Each named move below is a turn or a mirror, shown by a few rows before and after it. Which moves, in which order, take the first row of each later pair to the second? The first pair is answered.
j_112:
[ 1.74 -0.49 -0.29 -0.21  1.22  1.53 -1.59  0.48  0.14  1.64  0.18  0.05
  1.00 -0.55  0.13 -0.32  1.01 -0.91 -0.97  1.35 -0.94]  ->  [ 2.52  0.66 -0.56 -0.31  0.91 -0.53 -1.05  0.78  0.77  1.19  0.32  1.21
  0.29 -0.74  0.58 -0.28  0.38 -0.29 -1.12  1.41 -0.74]
[-2.20  1.28 -0.36 -0.63 -1.81 -2.08  0.10  3.30  1.53 -0.15  0.37  0.24
 -0.13  1.56 -0.03 -0.44 -2.60  0.68 -0.79 -1.71 -3.31]  ->  [-3.43 -0.36  0.44 -0.59 -1.26  0.94 -0.74  2.77  0.66  0.35  0.08 -1.12
  0.98  1.97 -0.85 -0.52 -2.01  0.02 -0.72 -2.17 -3.51]
[ 1.78 -0.30  0.42 -0.40  1.45 -2.67  0.36  0.37  0.97  0.42 -0.36  1.50
  0.20  0.04 -0.39 -1.83 -0.65  1.18 -1.21  0.04 -0.90]  ->  [ 0.29 -2.14  1.19 -0.33  1.98  0.69 -0.97 -0.24 -0.03  0.82 -0.77 -0.33
  1.46  0.52 -1.48 -2.20  0.30  0.50 -1.19 -0.24 -1.08]
[ 0.72  0.56 -0.25  0.05 -0.23 -0.70  0.09 -0.63 -0.04 -0.43  0.74 -0.31
 -0.89  0.84  0.75  0.38  0.28  0.73  0.74 -0.22  0.18]  ->  [ 0.06 -0.23 -0.09  0.17 -0.22  0.70 -0.46 -0.78 -0.67 -0.04  0.62 -1.07
 -0.46  0.82  0.15  0.37  0.65  0.41  0.64 -0.24  0.15]
j_987:
[ 3.95  4.45  0.14 -2.38  0.97 -1.79  0.97 -1.70  1.94 -0.65  2.09  3.72
 -1.62 -1.75  5.10 -0.40  0.80  0.04  1.76 -0.40 -0.29]  ->  [ 3.25  3.35  0.43 -2.25  0.20  2.00 -0.75 -3.78  0.71  0.26  3.58  1.85
 -0.44 -1.07  5.32  0.44  2.15 -0.25  2.86 -0.45  0.23]
[ 0.76  2.41  2.37 -1.09  3.46 -4.31  0.90  2.40  2.69 -1.62 -1.90  3.28
 -0.81 -1.63 -0.21 -2.86 -0.80 -1.95 -3.90  2.12  0.04]  ->  [ 2.14  3.12  0.08 -1.30  6.02 -2.01  2.85 -0.47  3.14 -0.75  0.62 -0.82
 -1.03  2.53  2.21 -1.04  3.26 -0.26  0.52  1.90  3.37]
[ 0.04  1.39  0.70  1.93  1.53  1.06  1.19 -0.95  0.40 -0.35 -0.32 -2.65
  1.23  0.83 -1.26 -0.59  1.01 -1.57  0.15  1.30 -0.39]  ->  [-0.49  0.94  1.29  1.93  0.83  1.45  0.34 -0.82 -0.11 -0.46 -0.57 -2.01
  1.51 -0.04 -1.67 -0.97  0.36 -2.11 -0.57  1.28 -0.98]
[-2.78 -0.68  1.44  0.76 -0.74  2.74  0.05  0.37 -1.14  0.25  0.05 -1.90
 -0.01 -0.28  0.63  1.29  0.10  0.97  0.22  2.18  0.71]  ->  [-2.69 -0.48  1.96  1.00 -1.12  0.70  0.01  1.87 -0.82 -0.31 -1.01 -0.21
 -0.37 -1.53 -0.11  0.45 -1.66  0.43 -1.16  2.27 -0.28]
j_106:
[-1.07 -0.11 -2.14  1.96 -4.40  1.20 -2.09 -4.02 -1.98  0.49  2.71 -2.24
 -0.34  0.61 -1.07 -0.22  1.79  2.71  0.80  1.57  0.05]  ->  [ 1.24  1.71 -1.82 -0.05  4.49 -0.13  0.89 -0.05  1.66  0.86 -2.24 -1.91
  0.59  2.51 -2.92 -4.45  2.26  0.08 -1.91  0.35 -1.00]
[ 0.51  0.35  1.36 -0.23 -0.83  0.01 -1.48 -0.51 -0.03  0.25  0.59  1.85
  0.76 -1.58 -0.11 -0.10 -1.13 -0.66 -0.74  0.21 -0.74]  ->  [ 0.87  0.37  1.09 -0.54  0.32  1.91 -1.50 -1.30  0.06  0.79  0.76  0.58
  1.44 -0.63 -0.01 -0.07  0.04 -1.05  0.17 -0.06 -0.23]
[-0.76 -0.08  1.16 -0.75  1.22 -0.58  2.22  1.88  0.11  0.04 -4.20 -0.11
  0.60 -0.14 -0.54 -2.57 -1.08  0.04 -1.78  1.42 -2.03]  ->  [-2.26 -1.35  0.84  0.55 -4.51  1.27  0.21 -1.15 -2.40 -0.06 -0.68 -0.97
  0.28 -0.99  0.90  0.16 -0.75  1.69  0.47  2.20 -1.25]
[-1.38 -1.37 -1.57 -0.34  3.10  1.56  2.93  0.96 -0.73  0.60 -2.91 -2.18
 -0.87  1.82 -1.83 -0.23  1.09 -1.51  0.74 -0.28  0.48]  ->  [-2.64 -1.93 -1.52  0.83 -2.10 -2.29  2.20  1.54 -1.80 -0.82 -2.15  0.44
 -2.63 -1.07 -1.56  0.77 -1.80 -0.32 -0.08  0.77 -0.12]
Pairs:
(two moves a pair)
[ 2.78  2.45  0.90 -1.34  0.87 -2.04 -0.15  1.28  1.76  0.23 -0.47  2.83
  0.40 -1.11 -0.48 -1.66 -1.52 -0.85 -0.97 -0.10  0.02]  ->  [ 1.58  1.58  0.85 -0.37 -3.78 -1.01 -1.94 -0.84 -0.12  0.27  1.83  2.52
  0.17 -2.03  0.35  0.11 -1.78  0.28  0.15  0.61  0.40] -> j_106 j_987
[-0.47 -2.57 -0.94 -1.04  1.61 -2.28 -0.92  0.50 -1.86  1.55 -0.34  2.50
 -0.98 -1.49 -0.50 -1.46 -2.71  0.93  0.08  1.64 -0.38]  ->  [-0.17 -2.46 -2.21 -1.09  2.72 -0.04 -0.46 -1.40 -2.11  2.23  1.18  0.12
 -0.67  0.76  0.59 -0.34 -0.41  1.69  2.64  1.33  1.48] -> j_987 j_987
[-3.70 -0.94  1.03 -1.23 -1.54 -0.14  3.18  1.50  0.46 -0.89 -1.03  0.69
 -0.85 -1.15 -2.47  2.22  0.65  1.45 -0.47 -0.27 -0.42]  ->  [-3.80 -1.06  0.40 -1.28 -0.60  0.25  3.63  1.40  0.69 -0.94 -0.72 -0.13
 -0.93 -0.24 -2.09  2.46  1.65  1.87  0.19 -0.31  0.33] -> j_987 j_112
[ 0.54  0.07 -0.33  0.26 -2.39  4.65 -1.92 -4.20 -2.11  2.58  1.55 -1.42
  0.64 -0.84 -0.53  3.07  1.80  0.41  1.29  1.07  1.51]  ->  [ 1.11  0.16  1.44 -0.97  1.35  5.91 -2.34 -2.33 -1.11  3.22 -1.36 -0.54
  2.22 -1.23 -2.60  0.63  1.29 -2.04 -1.36  0.63 -0.07] -> j_987 j_106
[-2.16  0.15  0.28 -1.20 -0.51  1.58 -6.10 -2.10 -0.62  2.93 -0.90 -3.49
  1.18 -1.39 -0.35  3.01 -1.38 -0.90  1.32  0.78 -0.15]  ->  [-0.06  2.49  0.07 -2.31  3.63 -3.29 -3.47  1.33  2.35  2.23 -3.87 -0.81
  0.34 -1.56 -1.03  0.65 -2.66 -1.55 -1.08  0.50 -0.92] -> j_106 j_112
[-1.03 -0.07  0.02 -1.03  0.77  4.05 -0.60 -1.79  0.04  0.57 -0.82  1.61
  0.83 -0.65 -0.73  0.63  0.73 -1.69 -0.65 -0.66  0.41]  ->  [ 1.25  2.10 -1.39 -1.16  0.76  0.93  1.07 -2.26  1.23  0.06  0.42  2.62
 -0.63 -0.08  1.10  1.30  0.69 -0.24  0.50 -0.65  1.64] -> j_112 j_987
[ 1.42 -1.10 -0.69  0.52  1.99  2.90  0.22  0.60  0.93  0.99 -1.39  0.04
  1.96 -0.25 -1.06  1.26  2.18 -1.34 -0.79 -2.47 -1.15]  ->  [ 1.64  0.16 -2.12  1.27  0.33 -2.42  2.32  1.86  1.51 -0.47 -1.14  1.71
 -0.53 -0.66  0.17  1.97  0.96  0.64 -0.61 -2.08 -0.39] -> j_106 j_987
[-3.06 -2.36  0.91  1.22  0.79 -1.50  1.22 -1.46  0.35  1.76 -1.10 -0.71
 -0.73  0.14  1.50  0.02  3.19  2.46  0.61  1.31  0.21]  ->  [-3.18 -2.61  1.13  1.40 -0.22 -0.74  0.37 -2.16 -0.16  1.96 -0.58 -0.65
 -0.54 -0.38  1.54  0.23  3.25  2.31  0.81  1.32  0.06] -> j_112 j_987
[ 0.24  0.97 -0.04 -0.31 -3.96 -2.09 -0.78 -0.74 -0.47 -0.77  0.98  0.89
 -1.21 -0.86  0.10  1.06 -0.85  0.89  0.79  1.23 -0.08]  ->  [ 1.75  1.55 -0.74 -1.69  1.44  0.71  0.50 -1.26  0.86  0.43  0.34 -1.70
  0.06  2.32  0.12  0.32  2.13  0.14  1.68  0.40  1.18] -> j_987 j_106
[ 2.32  3.63 -2.53  3.10  0.09 -3.70  1.28 -0.90  2.80  0.39  3.56 -0.23
 -1.79 -0.18  1.87  0.40 -0.50 -0.21  0.54  0.73  2.89]  ->  [ 2.64  3.85 -2.52  2.76  1.12 -3.69  1.65 -0.40  3.29  0.50  3.04 -0.34
 -1.52  0.44  1.78 -0.03 -0.15 -0.72  0.37  0.60  2.80] -> j_106 j_106
[-1.92  0.11 -0.07 -1.29  3.15  0.57  2.59  0.86 -0.07 -1.63 -1.00 -1.74
  0.50  3.81 -3.09 -0.45  1.02 -0.41 -0.07 -0.65  0.76]  ->  [ 0.43  2.67 -0.70 -1.43  1.08 -3.72  3.30  0.90  1.09 -2.27  0.01  1.26
 -1.10  2.24 -1.37  0.05 -0.74  0.53 -0.29 -0.22  1.04] -> j_987 j_112
[-2.29 -0.56  0.19  1.56  0.37 -1.38  0.16  4.40  0.35 -1.31 -0.14 -0.34
 -1.74 -0.26  1.28 -2.69 -1.55  0.34 -0.07  0.80 -0.07]  ->  [-1.85 -0.26  0.14  1.04  2.89  0.41  0.31  4.09  0.72 -0.53 -0.43 -1.75
 -0.94  1.21  1.15 -3.02 -0.32 -0.27  0.46  0.36  0.43] -> j_106 j_106
[-1.34 -1.55  0.27  0.69  0.03  0.80 -0.71  0.97 -0.34 -1.20 -1.72 -1.52
 -0.51  1.08 -1.44 -1.53 -0.64 -0.43 -0.34 -0.44 -0.18]  ->  [-0.31 -0.66 -0.25  0.58  0.65 -1.43  0.49  1.53  0.33 -1.65 -1.89 -0.64
 -1.19  1.14 -0.78 -1.61 -1.15  0.02 -0.33 -0.26 -0.02] -> j_987 j_112
[-0.53  0.71 -0.80  1.19  0.19 -2.64  1.30  1.11  0.73 -1.96 -1.05  0.79
 -2.07 -0.69 -1.09 -0.30  0.17  1.54  0.76 -0.47  0.65]  ->  [-0.10  0.84 -0.99  1.08  1.54 -1.70  1.63  0.77  1.12 -1.72 -0.93 -0.08
 -1.88  0.51 -1.03 -0.23  1.12  1.69  1.40 -0.82  1.10] -> j_987 j_106
[-1.11 -1.24 -1.25 -0.12 -2.69  0.25 -1.23 -1.58 -1.99 -0.87 -0.72 -2.37
  1.03 -1.50 -2.23 -0.71 -0.92  0.22 -0.24  0.68 -0.76]  ->  [-1.32 -1.18 -1.17 -0.05 -1.77 -0.93 -0.44 -0.35 -1.56 -1.19 -1.79 -1.96
  0.76 -1.44 -2.86 -1.37 -1.20  0.28 -0.92  0.55 -1.20] -> j_987 j_112
[ 1.83  0.68  1.17 -0.76  1.07  1.30 -1.29 -1.02  0.57  2.10 -0.36  0.39
  1.31 -0.35 -0.66 -0.93  0.42 -1.71 -0.96  0.25  0.01]  ->  [ 1.07  0.40  0.99  0.15 -2.48 -0.47 -1.82 -1.35 -0.32  1.32  0.66  1.36
  0.42 -1.76 -0.04  0.10 -0.71 -0.53 -0.99  0.56 -0.37] -> j_987 j_106
[-1.69 -1.82  0.31  0.54 -1.88 -3.66  1.81  0.87 -0.06 -2.11 -1.40  1.46
 -2.35 -2.32 -0.19  0.04 -1.97  1.66 -1.15  0.60 -0.90]  ->  [-2.67 -3.68  2.17  0.04 -2.19  2.92 -1.56 -1.35 -1.78 -0.37 -0.59 -0.43
  0.65 -2.46 -1.22  0.21 -0.88 -0.06 -0.80  0.39 -1.42] -> j_106 j_987
[-2.91 -0.90  1.14  0.20 -1.16  1.15 -1.15  0.03 -1.91 -1.06 -0.32  0.45
 -0.24 -0.11 -1.03  1.06  0.01 -1.20  0.01  2.03 -1.73]  ->  [-1.36  0.86 -0.80  0.20  1.33 -2.12  1.79  0.89 -0.32 -1.62 -0.74  0.24
 -1.67  1.72  0.01  1.01  0.98 -0.27  0.99  1.95 -0.28] -> j_987 j_987
[ 0.51 -0.69 -0.01  0.91  0.32 -0.30  0.26  1.19  1.49 -0.03 -1.03 -0.13
 -1.01 -0.15  1.24 -0.68 -0.95  0.04 -2.26  0.15 -0.70]  ->  [ 0.13 -0.84 -0.38  0.96  1.17  0.38  0.69  0.89  1.48  0.06 -0.99 -0.99
 -0.87  0.59  1.33 -0.71 -0.34  0.14 -1.71 -0.15 -0.53] -> j_112 j_987
[ 1.37 -1.99  1.95  1.12 -0.86 -1.49  1.99  1.42 -2.81  0.67  3.28 -0.67
 -3.36  0.83  2.42  2.72  1.76  2.52  2.50  0.84  0.30]  ->  [ 1.51 -1.58  2.23  1.01 -0.50 -3.96  2.63  3.16 -2.11  0.03  1.94  0.95
 -3.80  0.24  1.84  1.79  0.67  2.22  0.98  0.86 -0.34] -> j_106 j_106
[ 0.51 -0.14 -1.12 -1.01 -0.12 -0.43 -0.15  1.90  1.82 -0.19 -1.13  2.18
  1.89 -1.99 -0.55 -0.46 -2.79 -2.11 -0.66 -0.42 -1.60]  ->  [-0.78 -1.63 -0.86 -0.52 -2.15  2.22 -1.77  0.17  0.28  0.24  0.21  0.89
  2.46 -1.91 -0.50  0.75 -2.03 -1.59  0.75 -0.08 -1.46] -> j_112 j_106
[ 1.00  0.91  2.08 -0.44  0.32  6.45 -3.90 -2.26 -0.43  2.34  1.63 -2.44
  4.00 -0.53 -1.13  0.52  1.70 -1.87 -0.17 -0.86 -1.20]  ->  [ 0.11  0.46  3.02  0.20 -3.48  4.17 -5.06 -1.54 -1.27  1.68  1.67 -0.06
  3.41 -3.24 -1.50  0.55 -0.95 -1.60 -1.71 -0.18 -2.56] -> j_987 j_106
[ 3.06  2.59 -2.50 -2.00 -0.71  1.63  2.05 -2.22 -1.50  1.43  2.68 -1.20
 -0.84  0.16  3.07  2.60  2.16  3.92  4.25 -1.16  1.37]  ->  [ 3.27  2.37 -1.71 -3.05  2.56  4.13  1.67 -1.78 -0.96  2.48  1.35 -2.36
  0.83  1.16  1.90  1.21  3.12  2.29  3.75 -1.76  0.90] -> j_106 j_987
[-0.45 -1.17  0.44 -0.46  3.49  0.78  1.07  1.49  0.88  0.31 -2.01 -1.86
  1.42  1.81 -1.48 -1.17  1.02 -1.37 -0.58 -0.66 -0.83]  ->  [ 1.00 -0.10 -0.63 -0.50  3.09  0.90  1.57 -0.52  1.11  0.61  0.00 -2.60
  1.30  2.61  0.21  0.16  2.16 -0.30  1.36 -0.56  0.87] -> j_112 j_987
[ 2.39  2.33  2.55  1.26 -0.48  1.52 -2.16 -3.72  0.51 -1.60  0.67 -2.75
  0.76  0.03 -0.03  1.80  0.98 -1.16  2.42 -1.26  1.86]  ->  [ 1.87  2.14  2.61  2.11 -3.49 -1.32 -2.33 -3.13 -0.02 -2.26  0.66 -1.02
 -0.31 -1.90 -0.08  2.24 -0.87 -0.42  1.66 -0.81  1.20] -> j_106 j_106
[-3.24 -1.63 -0.06 -1.83  1.92  3.43  0.22  0.59 -0.36  1.93 -4.04  0.73
  1.91 -0.19  1.14  1.87  2.14 -2.59 -1.39  2.71  0.28]  ->  [-3.39 -0.94 -0.08 -0.99 -1.23 -1.03  0.60  1.90 -0.37  0.58 -4.11  3.55
  0.27 -2.41  1.41  2.02 -0.19 -1.91 -2.59  3.45 -0.27] -> j_106 j_112
[-2.08 -2.12 -1.00  0.22 -4.17  0.47 -1.46 -0.04 -1.81  0.86  0.40  1.00
 -0.81  1.06  1.71  2.62  0.35  2.02  0.08 -3.09 -0.26]  ->  [-1.22 -0.95 -1.87  0.07 -2.97 -2.89  0.46  1.64 -0.40  0.23 -0.36  2.22
 -1.88  1.20  1.95  2.14 -0.23  2.38 -0.43 -3.07 -0.25] -> j_987 j_987
[ 0.88  0.78 -0.86  0.21  0.67 -0.41  2.60  0.60  1.03 -0.08  0.20  1.51
 -0.92  1.42  1.52  0.64  1.65  1.18  1.97  0.55  1.89]  ->  [-1.05 -1.34  1.54  0.33 -2.28  2.82 -1.07  0.11 -1.01  0.56 -0.06  2.46
  0.99 -1.51 -0.28  0.12 -0.08 -0.50 -0.16  0.63 -0.25] -> j_987 j_987
[ 1.32  1.47  0.25 -0.60 -2.19 -3.30 -1.33  0.90  0.40 -1.15 -0.50  3.94
 -1.35 -2.31 -0.42  0.50 -3.06 -0.44 -1.90  0.27 -0.84]  ->  [ 0.37  0.15  1.72 -0.86 -2.76  2.13 -4.13 -1.16 -1.01  0.41  0.19  2.38
  1.20 -2.24 -0.99  0.58 -2.10 -1.71 -1.47  0.05 -1.26] -> j_106 j_987
[ 5.33  4.83 -0.19 -2.13 -1.16 -1.82 -0.30 -1.46  2.22  1.88  2.24  4.77
  1.40 -3.49  1.00 -1.37 -0.77 -2.28  0.06  1.39 -0.36]  ->  [ 5.22  4.15 -0.73 -2.13 -1.08  1.84 -1.00 -4.02  1.34  2.79  3.91  2.10
  2.13 -1.82  1.78 -0.16  1.36 -1.84  2.25  1.08  0.84] -> j_987 j_987
[ 0.72  0.95  0.98  1.13 -1.85  4.29  1.18 -2.70 -2.03 -1.49  2.02 -2.79
 -2.97  1.66 -1.29 -0.77  0.96  1.12  3.43  1.83  1.44]  ->  [ 1.33  2.23  2.30  0.99 -4.57 -0.45  0.77 -0.92 -1.69 -2.36  1.25  1.73
 -3.74 -2.08 -1.90 -1.69 -2.73  0.66  0.51  2.59 -0.46] -> j_987 j_112
[-0.64 -0.54  0.25  0.83 -2.05 -1.11 -1.75 -1.23 -1.90 -0.44  0.88  0.85
  0.16  0.65 -0.34  1.89 -0.46  1.12  0.46 -0.18 -0.47]  ->  [-0.01  0.40 -0.54  0.77 -1.04 -2.83 -0.47 -0.71 -1.15 -0.82  0.52  1.07
 -0.74  1.16  0.20  1.90 -0.42  1.61  0.69 -0.21 -0.17] -> j_987 j_987
[-0.90 -2.17  0.51  1.69  1.49 -0.91  0.73  4.12 -0.98 -3.05 -2.05  3.48
  2.85  1.13 -1.44 -2.37 -1.47 -0.91 -3.25 -2.77 -0.77]  ->  [ 0.00 -0.84 -1.12  2.61 -4.31 -2.90  0.36  0.74 -1.86 -3.68  2.47  4.22
  1.05  0.20  1.99  1.19 -1.54  2.24 -0.07 -1.68  1.08] -> j_106 j_112
[-2.52 -0.81 -1.11  0.13 -2.77 -0.08 -0.16 -0.15  1.14 -1.03 -0.26 -0.77
 -0.85 -0.90 -0.85  1.42  0.13  1.10 -0.13  0.63  1.24]  ->  [-0.27  0.92 -1.55 -0.90  0.78 -1.20  1.60  0.38  3.16 -0.64 -0.81 -0.73
 -0.88  0.39 -0.19  0.42  0.91  0.69 -0.16  0.26  1.71] -> j_106 j_112
